Each row of Y is roughly a mix of the hidden directions of one of 3 groups.
Y, 114 rows:
[[ 32   7  11 -13 -27  -5   6  -7  -4  13]
 [ -5  -6  -6  17  31 -12  22 -16   0 -14]
 [  0 -15  -9  -5 -32 -19  21  10   8  13]
 [ -8 -17  -2  30 -22  15 -18  11   1  -1]
 [  9  23  -3  16   5   7   6  16 -10 -33]
 [  5 -26   7   5 -23   8  10  10  27 -13]
 [-39   0  -1  16   1  -1   2  19   2  15]
 [-35  14 -15   9  -1   5 -12  12  -5 -19]
 [-20   3 -17  12  24 -13   8  12  -4  26]
 [  9   9  11 -16  16 -28   0 -16 -20  13]
 [  7   2 -17 -11 -28 -24  12  12  13  11]
 [ -2  34   4  18  22   3 -13  -2  -5 -15]
 [ 21   5  12 -31 -20   5  -7   4 -18  -5]
 [ -6  -1  12 -13   7 -31  -8 -18 -26   6]
 [-32  14  -6   3   2   5  -7   6 -16 -28]
 [-15  -8 -11  18 -19  27   7   7  22  -1]
 [  3  -2 -36  -8  12  -7  21 -19   7  -2]
 [ -3  21   1 -13  15   9  21 -24 -21  -4]
 [-26   1 -14  33 -15  -8  -9   4   5   3]
 [ 15  -9  -3 -22 -10   9 -13 -23 -11 -26]
 [ 10   6   2 -10  12 -32  -7 -19 -22   7]
 [-40   6 -13 -11   0   7  -8   7 -18  -7]
 [-10   8 -14  -3  33  -8   2 -14   3 -26]
 [-33   8  -8 -15  13  -1 -16  21   1 -12]
 [-26  16  -6   4  36   3  -3  11   5  -5]
 [ -4   2  -3  17 -21  27   0  14  24 -13]
 [  2 -18 -22  -5  25  -4  12 -18  18 -13]
 [  8   2   4  34  11  -5   7  13  28  -3]
 [ 28  -5  -5   9 -35  -5   3  -9  10  10]
 [-38 -12 -19  -2  12   1 -11  11   3  -7]
 [-40 -10 -22   2  -2  -1  -8   9  -7   0]
 [-25 -13 -10  20 -24  -6   0  12  -3  19]
 [  2  25   5   2  26  -2  23 -17 -13 -10]
 [  3 -35  -5 -23 -16 -11  12  11   4   4]
 [ 11 -17 -27  -7  21   8  14 -20  10  -4]
 [-32 -11 -14  17  13 -16   0   6  -8  17]
 [  4   4   2   2  -4  16  10  20 -17 -37]
 [  9 -26  17  25   2   3 -16  19  11   2]
 [ 33 -16  13   9 -15  -3   8  -9   1  21]
 [  9  22 -22 -16  22  -2 -15 -16   2  12]
 [ 19  -9  16 -11 -22  -1 -15  17   4  24]
 [-25  -3   9   1  24   5 -11 -26  14 -11]
 [  5   6 -10  21  21  15   5 -16  20 -22]
 [-33   4 -19  24  -2   2   5   0   8  18]
 [ -1 -21 -12 -12   6 -12   2 -22  11  31]
 [ 15   1  14 -21 -17  10 -19  16   5  22]
 [ 32   8  21 -26  -5   8   0   4  -3 -11]
 [ 35   1  17 -18 -17   6  -3  -3  -1 -14]
 [-23  13  11  17  28 -15   1  15   6   4]
 [ -6  -5 -23 -27  -2  15  -4 -24 -18  -1]
 [ -8 -12  -4   1 -31  29   8  14  11   5]
 [  9   0   1 -17  16 -29  -7 -14 -26   7]
 [ -2  17  19  17  24  10 -17   2 -16 -15]
 [  6  20  10  13  -3  11  -2  23 -14 -30]
 [ -8  18  12 -20  35  15   1  -2  -6  -4]
 [  6   5 -19 -25  14  -1   6   7 -32 -10]
 [-19  34  11  16  -2 -10   1   9   5  17]
 [ -9   3  -4 -12  38 -14 -11  -7 -16 -12]
 [-26 -10   0 -29  20  -2  -2   7 -13  14]
 [  8  14   4  -8   7 -30   0 -18 -19  21]
 [-20  -1 -12  28 -21   8   6   9  16  14]
 [ 20  -7   5 -27  10 -17  -3 -14 -24   1]
 [ -6  -8   1  20 -30   3 -17  19  -7  17]
 [-10  -3 -12  11 -14  30  -4  20  16 -16]
 [-16  15  25  11   3 -13  15   7   8  26]
 [-13 -22 -25   7 -20  13   2 -23   2   1]
 [-23   7  26  14  -4 -15   1  25   1  12]
 [ -8  11   9  21  29   4  -2  -4  -8 -27]
 [ 19 -19 -15  -3  30   6   1 -17   0  14]
 [ -1 -13   2 -18  32 -20  -2  -8 -20   0]
 [ 30   6 -23  -3 -20  -1  11  11   3  17]
 [ 24  17  21  25   7 -15   3  14   5  -1]
 [  6  -5   3  -2 -37 -12   3  16  15  18]
 [ 35 -10   1  -3 -23  -5   6 -13  13  12]
 [ -7 -10 -26  -9  22 -14  17 -17   8 -13]
 [ 21  16  15 -15 -30   6 -11   9  -4   9]
 [  8  35 -19  -1  22   2 -10  -6   2 -13]
 [  8  21 -25  -6  -3  -7  14  14   2 -29]
 [  7 -18  -5  -3 -27  -3  12  -1   3  33]
 [-36 -11 -14  13   2   5 -17  17   0  -9]
 [  5  16  11   7   7   7 -18  28  13  25]
 [ -8   7  -8   7 -38   6   7   1   0  25]
 [-27  20  15  19   8 -16   0  14   4  12]
 [  6   6  11 -34  14  -9  15 -10 -16  14]
 [ -6  23  19   1 -26   0 -11  24  -9  -7]
 [-39  -4 -23   0  15  -5  -5   9   2  -5]
 [ -5  10  25  -3 -13   0 -14  23 -28   3]
 [-31   6  -2  -9   7  -4 -19  28  -3 -11]
 [ 29   0  -8   0   1   2  19 -27  15  14]
 [ -1  -4  14  12  -8  36   6   5 -13 -21]
 [ -4 -16  -8 -19  -3 -16  -3 -16  11  33]
 [  6  18   4  13   2  -3   6  25 -23 -27]
 [-18  14  15  12  26  -2   9  22  14   8]
 [ 24  -3 -11 -18  26 -10   4 -22 -10   2]
 [ 36   2  15  -4 -14 -16  15 -13  -3  -6]
 [ 31  -3  14  -2 -17  -2  14 -15 -12  20]
 [  8  15 -12  -9 -37   8 -15   7  13   6]
 [  5   3  13 -15  18 -28  -1 -21 -19   7]
 [ 22 -12   8  25 -21   8  -8  -2  12 -20]
 [-23  21  -1   1   3  -4  -6  10 -10 -35]
 [  6 -22   6   0 -28  -7  17  26   0  -9]
 [-37  -1  -7 -10  24  -6  -4  12  -8 -10]
 [-27  16  -8  -1 -19   0  -8  15 -21  17]
 [ -5   0 -17 -39  12  -4  -4   3  -9 -19]
 [ -9 -27 -15  -8  20  -1  16 -18  10 -15]
 [-33  14   2 -12   5   4 -12  16 -20 -13]
 [ -9 -11  24  -4 -24 -17  -4  26  -6   1]
 [-33   0 -19  20   6  -1 -12  18   6  -4]
 [-25  24  15  -6 -13  -9  -9  13  -9 -19]
 [ 11  14 -25 -22  27   6  -7  -9  -9  -7]
 [ 13   7  -1 -28  30  -5  -2 -15 -15  -5]
 [  6   6   1 -25 -33  20  -6  -6 -11  -5]
 [ -2   3  -9 -17 -27  36   1  -6   3  -5]
 [  6 -12 -19  -6   4 -15  22  14   5 -30]]
Here is one row from each group, named. Which group is each of the other rows in?
[  5  16   7 -14  15 -27   2 -14 -19  20] | G
[ -8  16  26   2 -20   6 -13  23 -16  -8] | M
[ -9 -26   2  11   4   6  17 -23 -27   2] | E

[-16  -7 -22  22 -19  -1   8   3   4  27] | G
[-37  -9 -11  -5  20  10 -13  10   0  -6] | E
[-29   0  12 -28   5   9   6   7 -17  14] | G
[  4  15  -2   8  37   4  -8  -4 -16 -19] | M
[ -2 -14 -20 -18 -19  17   9 -22  -8  14] | G
[ 34   5  20 -24  -8   6   1  -2  -1 -11] | G
[ 35   3  19 -13  -8 -16  14 -10  -4  -1] | E
[-22 -14  -8  16  33   2  12 -11  -5  -5] | E
[  1  -5   6  13 -40  16   2  12  13   0] | G
[-11 -30  -6  19 -18   5 -19  15   7   2] | E
[-29  -8 -19  21  -7  -7   5 -14   1  20] | G
